In the data rows, 128 means zero.
Every row has a hidden score from 0 to 40. What is each row's score? 20 is about the middle. The score is a weighted sum of the row's numbers plus the product of two more (or one squared), each taken from its middle value.
[120, 145, 114, 109, 141, 100, 78, 131, 160, 139, 152, 113, 101, 139, 136, 146, 101, 144, 164, 126, 171, 114, 102] >> 32
[167, 92, 130, 101, 110, 140, 135, 149, 145, 105, 164, 188, 154, 160, 126, 124, 148, 135, 116, 100, 141, 125, 135] >> 3
[74, 128, 131, 105, 118, 105, 98, 142, 152, 148, 153, 101, 108, 138, 131, 181, 100, 153, 134, 118, 99, 114, 119] >> 11
[91, 148, 129, 100, 148, 105, 103, 129, 151, 156, 164, 103, 71, 101, 140, 126, 98, 140, 130, 124, 91, 114, 133] >> 28
[78, 130, 134, 131, 133, 104, 114, 142, 163, 175, 147, 137, 101, 148, 124, 157, 82, 179, 138, 126, 81, 112, 112] >> 11
[157, 149, 111, 130, 173, 132, 100, 113, 116, 112, 109, 108, 116, 56, 146, 120, 144, 102, 118, 119, 115, 150, 114] >> 25
[162, 169, 133, 138, 193, 112, 121, 92, 111, 126, 129, 108, 97, 35, 148, 112, 154, 140, 66, 120, 107, 141, 137] >> 24
[109, 133, 131, 110, 153, 180, 101, 131, 152, 166, 154, 93, 99, 125, 137, 170, 109, 151, 154, 131, 85, 109, 125] >> 14
[107, 158, 144, 121, 152, 94, 106, 142, 142, 160, 148, 91, 75, 105, 137, 126, 94, 161, 142, 112, 90, 131, 143] >> 16
[135, 107, 140, 122, 90, 99, 106, 125, 94, 120, 102, 180, 170, 146, 112, 131, 144, 90, 124, 134, 172, 139, 144] >> 16
[103, 123, 129, 121, 108, 73, 77, 130, 178, 168, 152, 106, 114, 125, 124, 176, 100, 143, 149, 124, 82, 127, 102] >> 18
[107, 142, 135, 89, 154, 119, 90, 135, 166, 154, 164, 109, 86, 99, 132, 138, 102, 154, 148, 136, 94, 112, 112] >> 24
[145, 155, 144, 146, 144, 142, 131, 118, 86, 123, 135, 139, 144, 106, 126, 67, 146, 111, 80, 155, 162, 142, 162] >> 23
[156, 132, 135, 101, 137, 129, 115, 128, 102, 72, 101, 163, 167, 105, 126, 102, 168, 91, 118, 137, 178, 127, 114] >> 26
[134, 126, 111, 158, 87, 150, 171, 119, 86, 125, 92, 121, 138, 122, 123, 144, 133, 103, 104, 126, 150, 128, 163] >> 25
[102, 139, 127, 118, 115, 101, 105, 142, 175, 159, 138, 97, 99, 140, 113, 141, 99, 155, 150, 120, 93, 124, 118] >> 18
[129, 124, 121, 158, 66, 178, 165, 123, 94, 105, 76, 155, 177, 169, 105, 129, 115, 124, 158, 151, 179, 125, 136] >> 20
[55, 147, 124, 119, 122, 97, 103, 132, 137, 155, 151, 103, 91, 102, 142, 137, 90, 142, 135, 126, 101, 123, 122] >> 24
[110, 149, 136, 122, 144, 94, 111, 121, 147, 155, 172, 88, 105, 109, 144, 132, 110, 159, 143, 121, 94, 119, 145] >> 21
[180, 104, 155, 80, 154, 111, 131, 146, 117, 107, 152, 192, 148, 119, 154, 104, 180, 96, 89, 108, 140, 122, 129] >> 19
[154, 160, 150, 161, 174, 145, 134, 98, 103, 149, 145, 97, 94, 57, 157, 77, 152, 132, 53, 119, 115, 145, 156] >> 24
[175, 101, 134, 77, 136, 115, 100, 143, 124, 84, 146, 174, 162, 149, 139, 106, 168, 90, 125, 109, 132, 129, 124] >> 15
[106, 131, 122, 139, 78, 132, 134, 141, 109, 104, 75, 134, 173, 178, 97, 151, 139, 105, 185, 161, 194, 128, 121] >> 21
[155, 93, 169, 99, 117, 144, 116, 155, 122, 75, 157, 185, 139, 124, 158, 111, 176, 118, 97, 109, 147, 114, 129] >> 5
[130, 132, 113, 148, 105, 158, 144, 118, 98, 97, 69, 139, 164, 155, 106, 108, 133, 95, 154, 146, 182, 144, 125] >> 23
[159, 96, 125, 83, 128, 111, 110, 152, 109, 93, 132, 163, 163, 137, 131, 107, 164, 95, 114, 131, 165, 127, 118] >> 26
[119, 117, 136, 126, 115, 122, 115, 115, 101, 111, 110, 158, 169, 136, 109, 103, 167, 81, 112, 145, 171, 136, 146] >> 17
[150, 91, 123, 146, 83, 150, 173, 143, 142, 107, 116, 174, 166, 210, 122, 146, 129, 121, 162, 115, 166, 117, 122] >> 12
[119, 127, 124, 76, 166, 107, 73, 134, 173, 141, 156, 102, 98, 147, 145, 148, 111, 157, 155, 120, 85, 113, 97] >> 22
[128, 151, 135, 98, 166, 109, 82, 137, 163, 124, 152, 105, 107, 130, 133, 134, 105, 152, 141, 123, 93, 116, 103] >> 21
[138, 94, 138, 86, 125, 101, 107, 149, 109, 97, 127, 189, 157, 136, 137, 118, 179, 87, 105, 113, 161, 122, 136] >> 17
[157, 76, 140, 113, 116, 134, 137, 138, 139, 104, 157, 173, 158, 125, 130, 108, 140, 83, 128, 108, 149, 115, 136] >> 20
[126, 88, 100, 154, 75, 119, 147, 155, 164, 150, 88, 131, 159, 221, 113, 191, 149, 102, 217, 133, 130, 141, 64] >> 14
[110, 134, 118, 112, 158, 125, 98, 131, 164, 124, 158, 127, 107, 138, 139, 144, 94, 153, 155, 118, 70, 103, 103] >> 19
[104, 140, 138, 101, 174, 120, 116, 139, 162, 135, 169, 115, 108, 134, 147, 132, 81, 162, 143, 113, 99, 113, 120] >> 16
[175, 93, 136, 85, 144, 134, 115, 151, 143, 77, 165, 162, 137, 135, 150, 108, 159, 90, 101, 103, 133, 129, 133] >> 11
[91, 133, 136, 121, 123, 108, 112, 131, 158, 157, 141, 85, 100, 150, 131, 146, 83, 161, 149, 131, 85, 122, 124] >> 18
[98, 144, 131, 104, 161, 129, 93, 141, 156, 150, 164, 99, 113, 119, 136, 145, 92, 168, 170, 132, 114, 106, 114] >> 24
[88, 125, 130, 108, 118, 79, 125, 144, 143, 157, 158, 101, 120, 143, 138, 153, 110, 158, 144, 120, 97, 119, 149] >> 15
[175, 86, 142, 106, 137, 139, 107, 157, 123, 105, 152, 173, 146, 148, 138, 134, 168, 115, 98, 109, 138, 111, 135] >> 11
[170, 145, 122, 154, 147, 157, 150, 112, 132, 100, 71, 121, 106, 124, 131, 145, 171, 92, 145, 128, 118, 148, 47] >> 22
[149, 106, 99, 132, 151, 153, 153, 122, 111, 115, 107, 149, 136, 144, 141, 92, 139, 155, 87, 133, 151, 139, 155] >> 22
[105, 124, 127, 100, 120, 91, 96, 141, 167, 157, 134, 102, 78, 222, 126, 156, 110, 140, 173, 124, 81, 125, 93] >> 18
[127, 147, 134, 106, 155, 92, 89, 136, 140, 126, 168, 101, 106, 107, 137, 136, 90, 151, 138, 122, 103, 111, 129] >> 24
[156, 87, 112, 138, 101, 176, 159, 145, 144, 103, 127, 200, 161, 193, 118, 117, 145, 144, 129, 120, 180, 116, 106] >> 13
[167, 89, 144, 94, 120, 135, 130, 157, 123, 101, 151, 173, 150, 142, 133, 105, 143, 107, 106, 110, 142, 127, 148] >> 12
[178, 128, 118, 169, 106, 181, 181, 131, 83, 131, 106, 124, 130, 119, 114, 123, 145, 124, 84, 130, 119, 133, 176] >> 18
[214, 90, 114, 69, 153, 180, 116, 130, 152, 70, 159, 170, 139, 127, 151, 102, 138, 103, 108, 94, 148, 103, 112] >> 35
[144, 132, 118, 189, 80, 171, 199, 108, 82, 118, 95, 117, 127, 137, 128, 124, 150, 128, 95, 132, 155, 131, 169] >> 20
[106, 149, 137, 161, 108, 121, 171, 112, 83, 141, 103, 122, 122, 99, 119, 110, 149, 126, 98, 138, 145, 139, 168] >> 20
[139, 93, 119, 89, 118, 103, 255, 146, 112, 95, 127, 181, 174, 134, 130, 128, 170, 81, 142, 119, 152, 116, 133] >> 39
[128, 144, 141, 111, 126, 113, 123, 127, 70, 121, 114, 137, 140, 88, 138, 109, 154, 106, 82, 138, 186, 141, 153] >> 25
[144, 148, 149, 136, 148, 143, 137, 122, 87, 119, 139, 149, 139, 90, 132, 75, 159, 122, 103, 125, 160, 136, 158] >> 20
[106, 116, 106, 100, 119, 97, 77, 131, 181, 155, 128, 114, 103, 121, 122, 181, 102, 134, 174, 119, 88, 132, 88] >> 16
[147, 91, 118, 143, 84, 174, 175, 134, 121, 106, 110, 168, 170, 160, 132, 105, 146, 118, 120, 128, 160, 123, 130] >> 22
[136, 76, 105, 107, 96, 106, 125, 137, 104, 115, 114, 162, 158, 127, 121, 149, 174, 84, 110, 134, 147, 132, 130] >> 21
[85, 160, 129, 135, 162, 100, 123, 118, 156, 164, 151, 83, 73, 121, 143, 132, 94, 153, 142, 122, 94, 124, 128] >> 23
[118, 144, 118, 181, 113, 170, 160, 114, 96, 101, 82, 130, 180, 147, 112, 119, 114, 75, 141, 162, 187, 149, 142] >> 18
[97, 149, 141, 115, 174, 134, 66, 121, 154, 142, 172, 117, 92, 107, 142, 127, 88, 170, 140, 124, 105, 116, 130] >> 11
[111, 148, 143, 99, 168, 97, 107, 153, 157, 135, 168, 115, 108, 140, 144, 139, 83, 163, 139, 138, 97, 109, 128] >> 19
[138, 95, 123, 107, 104, 77, 120, 144, 156, 109, 104, 157, 158, 121, 111, 143, 173, 74, 128, 111, 143, 128, 134] >> 18
[138, 141, 91, 173, 148, 165, 144, 125, 111, 114, 71, 109, 138, 157, 114, 154, 153, 93, 154, 158, 140, 156, 72] >> 19
[93, 129, 121, 106, 136, 102, 99, 138, 146, 150, 189, 122, 127, 118, 123, 140, 105, 170, 133, 133, 113, 118, 125] >> 13
[165, 120, 141, 148, 137, 146, 159, 123, 96, 129, 131, 139, 128, 93, 133, 94, 134, 120, 100, 128, 139, 130, 160] >> 25
[110, 155, 148, 106, 158, 93, 109, 130, 144, 147, 174, 98, 93, 107, 152, 125, 105, 167, 129, 116, 95, 123, 137] >> 16
[96, 139, 148, 118, 160, 101, 107, 126, 146, 167, 171, 91, 90, 76, 145, 131, 101, 163, 132, 123, 88, 137, 135] >> 12
[121, 89, 102, 147, 63, 140, 150, 154, 173, 138, 78, 140, 135, 214, 127, 194, 155, 111, 185, 123, 114, 145, 56] >> 6
[88, 146, 104, 199, 117, 155, 138, 111, 133, 139, 70, 118, 146, 150, 121, 149, 140, 115, 163, 145, 136, 151, 92] >> 12
[93, 153, 136, 122, 118, 107, 148, 127, 164, 156, 183, 124, 121, 138, 141, 128, 96, 163, 138, 124, 93, 114, 138] >> 16
[95, 155, 129, 115, 144, 98, 104, 132, 117, 136, 153, 0, 113, 131, 132, 141, 86, 155, 147, 136, 94, 117, 128] >> 36
[100, 142, 150, 113, 168, 98, 115, 128, 155, 150, 166, 100, 100, 124, 156, 126, 95, 167, 136, 122, 101, 118, 128] >> 18
[89, 118, 111, 107, 130, 98, 97, 137, 179, 157, 138, 91, 101, 133, 107, 181, 97, 149, 160, 113, 84, 123, 87] >> 22
[182, 99, 131, 95, 146, 100, 116, 142, 130, 71, 167, 185, 146, 129, 133, 108, 170, 114, 86, 106, 133, 123, 139] >> 9
[115, 149, 115, 116, 181, 135, 94, 131, 150, 130, 155, 118, 103, 133, 138, 130, 95, 163, 142, 117, 109, 110, 117] >> 21
[128, 98, 106, 121, 100, 77, 124, 127, 106, 119, 95, 176, 147, 113, 115, 148, 167, 82, 117, 128, 138, 135, 132] >> 22
[153, 138, 105, 166, 167, 143, 105, 108, 117, 118, 84, 109, 130, 111, 140, 138, 169, 94, 129, 135, 135, 160, 92] >> 18
[105, 136, 126, 114, 152, 93, 67, 127, 160, 140, 146, 135, 108, 131, 143, 140, 110, 144, 149, 122, 99, 116, 93] >> 21
[161, 136, 135, 184, 75, 153, 195, 114, 67, 168, 94, 126, 140, 134, 124, 123, 108, 137, 118, 146, 156, 132, 190] >> 30
[126, 135, 114, 158, 68, 159, 140, 114, 75, 117, 86, 163, 169, 148, 101, 99, 133, 112, 134, 148, 190, 144, 122] >> 23
[156, 140, 129, 71, 205, 118, 98, 127, 93, 51, 112, 170, 165, 101, 139, 100, 172, 79, 104, 132, 168, 127, 128] >> 24
[163, 145, 117, 151, 160, 146, 118, 113, 125, 104, 84, 116, 112, 152, 130, 147, 172, 97, 127, 127, 102, 146, 79] >> 17
[91, 121, 132, 119, 132, 58, 120, 140, 136, 164, 145, 116, 103, 113, 145, 154, 117, 150, 143, 118, 85, 117, 138] >> 24
[97, 141, 138, 204, 86, 107, 163, 120, 79, 156, 85, 129, 124, 104, 111, 126, 144, 103, 118, 140, 152, 143, 159] >> 20
[140, 47, 109, 112, 91, 96, 128, 137, 110, 112, 88, 150, 175, 155, 126, 164, 192, 65, 137, 123, 139, 120, 124] >> 25
[81, 142, 133, 127, 143, 99, 97, 136, 150, 161, 153, 108, 122, 127, 138, 131, 88, 172, 137, 130, 94, 116, 120] >> 19
[128, 126, 125, 190, 86, 169, 207, 109, 86, 149, 97, 101, 106, 101, 120, 135, 155, 94, 132, 129, 136, 137, 186] >> 26
[111, 134, 132, 105, 145, 113, 113, 135, 166, 123, 151, 118, 100, 138, 119, 149, 103, 153, 155, 123, 97, 117, 111] >> 11
[109, 150, 147, 114, 161, 127, 107, 123, 162, 152, 163, 104, 98, 107, 142, 120, 88, 167, 133, 128, 101, 114, 127] >> 21
[106, 91, 107, 116, 129, 108, 90, 138, 188, 145, 136, 90, 108, 153, 126, 190, 109, 170, 181, 108, 78, 121, 75] >> 14
[118, 139, 114, 153, 68, 160, 144, 128, 113, 92, 78, 149, 161, 157, 89, 125, 143, 86, 161, 134, 183, 138, 118] >> 15
[74, 144, 134, 114, 147, 103, 97, 142, 152, 149, 161, 118, 110, 129, 151, 123, 98, 133, 144, 125, 89, 120, 122] >> 23
[146, 130, 119, 165, 80, 164, 218, 113, 87, 131, 96, 134, 135, 99, 122, 142, 148, 105, 102, 124, 138, 142, 147] >> 18
[100, 154, 137, 137, 130, 131, 118, 120, 166, 155, 152, 105, 100, 115, 125, 128, 90, 158, 138, 133, 106, 115, 131] >> 20
[166, 146, 130, 133, 164, 99, 106, 101, 119, 109, 109, 121, 106, 89, 129, 117, 170, 118, 107, 118, 104, 144, 117] >> 20
[133, 94, 112, 111, 60, 107, 133, 126, 86, 121, 88, 139, 154, 112, 115, 157, 160, 80, 117, 121, 142, 142, 127] >> 23
[133, 125, 125, 85, 171, 129, 99, 144, 176, 122, 155, 113, 110, 133, 147, 141, 98, 140, 164, 132, 95, 115, 92] >> 24
[134, 181, 152, 183, 181, 190, 169, 89, 109, 178, 140, 88, 102, 82, 153, 59, 85, 173, 39, 140, 103, 141, 154] >> 36
[173, 84, 117, 93, 98, 172, 141, 146, 141, 76, 155, 173, 157, 168, 127, 116, 179, 115, 116, 118, 153, 119, 130] >> 9
[110, 124, 128, 131, 166, 120, 83, 110, 170, 143, 158, 94, 80, 116, 129, 136, 100, 165, 143, 131, 91, 115, 110] >> 21
[133, 114, 110, 151, 87, 117, 125, 113, 93, 124, 90, 146, 156, 123, 120, 144, 164, 99, 159, 150, 138, 140, 155] >> 31
[90, 153, 132, 128, 138, 101, 93, 127, 133, 165, 142, 82, 105, 107, 130, 136, 85, 165, 115, 127, 97, 112, 130] >> 31
[104, 137, 142, 138, 140, 124, 94, 129, 151, 154, 159, 103, 96, 126, 131, 132, 71, 174, 141, 143, 94, 120, 142] >> 14
[111, 134, 149, 108, 135, 119, 98, 141, 160, 137, 186, 104, 96, 134, 142, 122, 88, 156, 144, 122, 96, 115, 127] >> 15
[85, 176, 150, 163, 141, 113, 113, 126, 132, 161, 151, 83, 98, 108, 141, 106, 85, 175, 105, 128, 91, 132, 143] >> 15
[81, 141, 141, 112, 137, 118, 123, 120, 171, 157, 164, 101, 103, 121, 130, 133, 79, 190, 137, 137, 99, 121, 163] >> 8
[149, 77, 92, 113, 63, 146, 138, 133, 167, 95, 86, 163, 166, 211, 114, 187, 149, 91, 180, 121, 148, 116, 89] >> 19
[143, 183, 135, 176, 165, 180, 142, 109, 104, 163, 159, 115, 99, 63, 159, 68, 97, 171, 62, 131, 128, 135, 182] >> 27
[97, 135, 121, 112, 139, 130, 121, 135, 172, 152, 147, 95, 109, 138, 127, 158, 83, 179, 192, 123, 95, 119, 95] >> 16
[216, 96, 122, 52, 169, 154, 114, 130, 146, 57, 180, 195, 140, 140, 133, 107, 151, 91, 97, 104, 143, 110, 115] >> 25
[122, 195, 160, 195, 170, 166, 150, 98, 97, 168, 152, 88, 98, 81, 143, 60, 96, 182, 86, 141, 117, 150, 198] >> 12
[111, 120, 141, 118, 149, 93, 101, 127, 155, 159, 150, 99, 91, 123, 133, 141, 98, 157, 154, 113, 97, 122, 140] >> 17
[134, 94, 114, 136, 93, 103, 143, 104, 89, 121, 98, 142, 142, 106, 118, 135, 159, 80, 120, 124, 149, 131, 142] >> 29
[143, 106, 129, 116, 90, 90, 108, 126, 113, 109, 103, 170, 175, 119, 125, 111, 168, 88, 131, 128, 157, 129, 56] >> 36
[170, 75, 102, 112, 102, 159, 133, 134, 143, 83, 113, 159, 159, 187, 91, 166, 135, 98, 172, 116, 167, 119, 80] >> 28
[156, 162, 116, 147, 161, 150, 127, 106, 126, 114, 81, 117, 111, 121, 125, 135, 168, 103, 100, 120, 125, 149, 78] >> 27
[97, 176, 120, 167, 157, 146, 133, 123, 120, 167, 159, 85, 109, 142, 146, 94, 73, 180, 124, 141, 92, 112, 152] >> 34
[208, 97, 121, 49, 156, 144, 82, 143, 141, 52, 164, 196, 163, 132, 133, 115, 152, 77, 138, 109, 163, 105, 103] >> 26
[164, 130, 103, 114, 142, 109, 102, 129, 100, 69, 81, 176, 167, 120, 134, 117, 166, 90, 107, 133, 194, 136, 125] >> 28
[111, 144, 148, 115, 173, 113, 106, 136, 158, 143, 154, 90, 90, 122, 146, 122, 93, 164, 127, 121, 82, 112, 117] >> 23
[113, 93, 121, 127, 78, 106, 129, 142, 97, 130, 101, 144, 161, 122, 108, 128, 174, 91, 113, 136, 155, 135, 158] >> 20
[163, 133, 128, 114, 145, 157, 136, 114, 114, 73, 104, 156, 158, 112, 122, 104, 157, 97, 112, 134, 197, 134, 138] >> 21
[125, 83, 104, 144, 82, 114, 139, 146, 148, 150, 75, 125, 151, 189, 107, 184, 156, 104, 156, 131, 124, 155, 61] >> 17
[98, 113, 127, 107, 138, 112, 109, 128, 162, 157, 152, 111, 105, 163, 127, 147, 98, 143, 154, 119, 92, 120, 113] >> 18
[91, 114, 138, 75, 147, 82, 83, 145, 155, 144, 169, 115, 110, 134, 128, 133, 83, 131, 152, 126, 100, 107, 128] >> 25
[107, 141, 135, 134, 146, 97, 96, 143, 145, 159, 168, 100, 92, 88, 133, 160, 68, 208, 118, 132, 92, 115, 123] >> 15
[108, 135, 151, 112, 165, 112, 102, 138, 155, 144, 171, 124, 116, 130, 142, 122, 93, 152, 168, 123, 109, 126, 123] >> 12
[112, 133, 131, 169, 105, 138, 184, 117, 76, 147, 92, 115, 140, 36, 124, 112, 142, 109, 108, 137, 139, 160, 171] >> 23
[120, 125, 110, 168, 99, 125, 162, 129, 164, 128, 99, 116, 147, 209, 121, 160, 156, 142, 182, 146, 134, 155, 64] >> 4
[144, 112, 121, 103, 90, 81, 124, 145, 125, 109, 109, 150, 144, 134, 120, 134, 161, 93, 104, 116, 132, 132, 144] >> 19
[110, 137, 129, 124, 146, 105, 106, 144, 142, 157, 167, 87, 96, 115, 145, 132, 88, 163, 113, 110, 86, 128, 123] >> 20
[196, 96, 116, 93, 125, 158, 143, 130, 145, 70, 163, 170, 153, 159, 129, 114, 125, 111, 109, 104, 147, 110, 124] >> 29
[79, 148, 130, 139, 127, 106, 122, 126, 145, 180, 139, 81, 79, 116, 145, 152, 106, 161, 146, 133, 71, 143, 143] >> 14
[93, 146, 142, 107, 145, 128, 97, 121, 155, 157, 169, 102, 104, 126, 142, 117, 96, 159, 119, 136, 101, 114, 120] >> 23
[203, 90, 110, 109, 109, 229, 162, 132, 158, 77, 135, 165, 152, 164, 113, 134, 131, 109, 140, 118, 149, 110, 107] >> 22
[86, 166, 148, 124, 165, 109, 115, 125, 142, 136, 158, 80, 101, 109, 106, 117, 85, 182, 147, 134, 99, 115, 141] >> 15
[144, 123, 132, 121, 135, 149, 135, 133, 111, 114, 149, 160, 146, 110, 147, 79, 151, 125, 79, 108, 146, 128, 143] >> 20
[90, 119, 136, 113, 101, 91, 129, 137, 167, 153, 140, 84, 98, 142, 128, 163, 96, 167, 148, 128, 79, 123, 124] >> 14
[206, 100, 128, 66, 164, 169, 102, 139, 144, 60, 174, 194, 149, 134, 135, 101, 165, 105, 29, 106, 155, 105, 130] >> 34
[159, 134, 119, 122, 113, 157, 119, 132, 105, 95, 87, 148, 182, 145, 114, 130, 147, 94, 161, 151, 183, 126, 105] >> 29
[142, 96, 129, 113, 134, 105, 107, 147, 124, 79, 134, 181, 174, 140, 141, 108, 168, 79, 121, 118, 166, 113, 113] >> 25
[153, 125, 152, 142, 117, 157, 148, 126, 96, 119, 118, 158, 128, 99, 122, 96, 124, 109, 86, 137, 131, 143, 156] >> 14
[112, 133, 144, 105, 137, 122, 106, 137, 206, 163, 168, 104, 93, 160, 138, 148, 105, 146, 158, 121, 109, 113, 89] >> 21
[125, 93, 116, 129, 98, 117, 133, 130, 117, 121, 104, 152, 154, 135, 110, 136, 168, 92, 94, 123, 136, 138, 143] >> 13
[100, 129, 131, 113, 174, 116, 92, 140, 147, 154, 129, 106, 106, 156, 132, 143, 82, 156, 168, 139, 101, 109, 110] >> 26
[76, 114, 104, 168, 85, 113, 149, 141, 148, 125, 82, 127, 149, 190, 123, 172, 158, 126, 164, 124, 149, 155, 69] >> 1
[96, 190, 148, 162, 161, 127, 123, 105, 117, 181, 145, 98, 105, 108, 129, 114, 83, 186, 98, 133, 116, 130, 141] >> 22
[133, 153, 144, 146, 148, 120, 144, 124, 76, 114, 96, 150, 145, 91, 126, 82, 163, 97, 103, 141, 162, 143, 143] >> 27
[165, 128, 116, 192, 85, 213, 206, 102, 83, 146, 90, 130, 126, 124, 120, 113, 106, 125, 116, 135, 142, 139, 164] >> 25
[83, 149, 144, 116, 131, 95, 107, 120, 149, 156, 146, 85, 94, 126, 132, 148, 92, 163, 88, 112, 74, 125, 109] >> 38
[109, 135, 124, 111, 137, 122, 113, 139, 160, 142, 153, 115, 97, 153, 129, 151, 76, 164, 199, 127, 89, 112, 62] >> 24
[102, 126, 140, 114, 130, 184, 106, 128, 172, 169, 159, 98, 96, 103, 126, 156, 91, 159, 149, 129, 86, 120, 119] >> 9
[150, 166, 146, 182, 177, 157, 138, 101, 94, 166, 147, 102, 104, 82, 148, 62, 94, 146, 62, 129, 121, 169, 186] >> 16
[119, 91, 115, 112, 78, 97, 137, 136, 103, 126, 86, 156, 165, 127, 115, 142, 168, 104, 123, 123, 137, 135, 149] >> 18
[194, 84, 88, 111, 91, 170, 136, 136, 197, 73, 106, 171, 162, 202, 77, 154, 148, 100, 170, 128, 147, 118, 66] >> 28
[99, 141, 143, 114, 152, 103, 93, 134, 143, 178, 157, 97, 104, 140, 139, 147, 100, 172, 131, 129, 93, 124, 136] >> 14
[105, 206, 161, 201, 176, 165, 160, 97, 100, 172, 151, 72, 75, 43, 150, 48, 70, 221, 58, 139, 116, 146, 188] >> 18
[118, 132, 135, 178, 93, 128, 173, 106, 78, 149, 108, 110, 153, 117, 122, 116, 140, 118, 98, 144, 153, 138, 180] >> 22
[135, 110, 119, 158, 64, 163, 175, 143, 111, 107, 98, 154, 169, 201, 117, 121, 132, 116, 170, 136, 175, 130, 132] >> 19
[138, 101, 137, 100, 108, 135, 127, 147, 117, 96, 136, 168, 155, 103, 144, 112, 182, 112, 103, 119, 151, 130, 142] >> 16
[140, 145, 137, 154, 134, 111, 125, 125, 72, 110, 92, 143, 141, 83, 126, 95, 137, 111, 116, 137, 165, 149, 154] >> 23
[116, 136, 120, 158, 91, 118, 151, 130, 66, 143, 98, 133, 136, 85, 119, 130, 135, 120, 104, 142, 150, 149, 171] >> 22
[162, 140, 127, 163, 111, 182, 198, 107, 94, 115, 104, 137, 130, 106, 114, 103, 139, 122, 91, 133, 162, 130, 163] >> 24
[96, 151, 139, 119, 152, 128, 127, 135, 135, 173, 145, 102, 96, 127, 118, 154, 81, 184, 150, 132, 87, 140, 114] >> 5
[138, 90, 121, 119, 95, 117, 125, 133, 111, 123, 96, 149, 164, 127, 120, 135, 155, 103, 112, 130, 139, 137, 144] >> 18
[146, 138, 128, 190, 85, 158, 209, 105, 64, 171, 94, 106, 87, 141, 130, 130, 131, 140, 122, 133, 142, 137, 180] >> 28
[129, 90, 126, 114, 82, 76, 129, 141, 104, 122, 76, 140, 155, 123, 131, 142, 175, 82, 121, 126, 154, 142, 106] >> 27
[118, 104, 113, 145, 85, 131, 154, 120, 85, 113, 75, 132, 145, 127, 116, 148, 151, 107, 102, 125, 149, 138, 140] >> 19
[89, 152, 145, 124, 145, 124, 106, 135, 145, 154, 155, 100, 100, 117, 143, 134, 96, 147, 182, 134, 93, 127, 122] >> 23
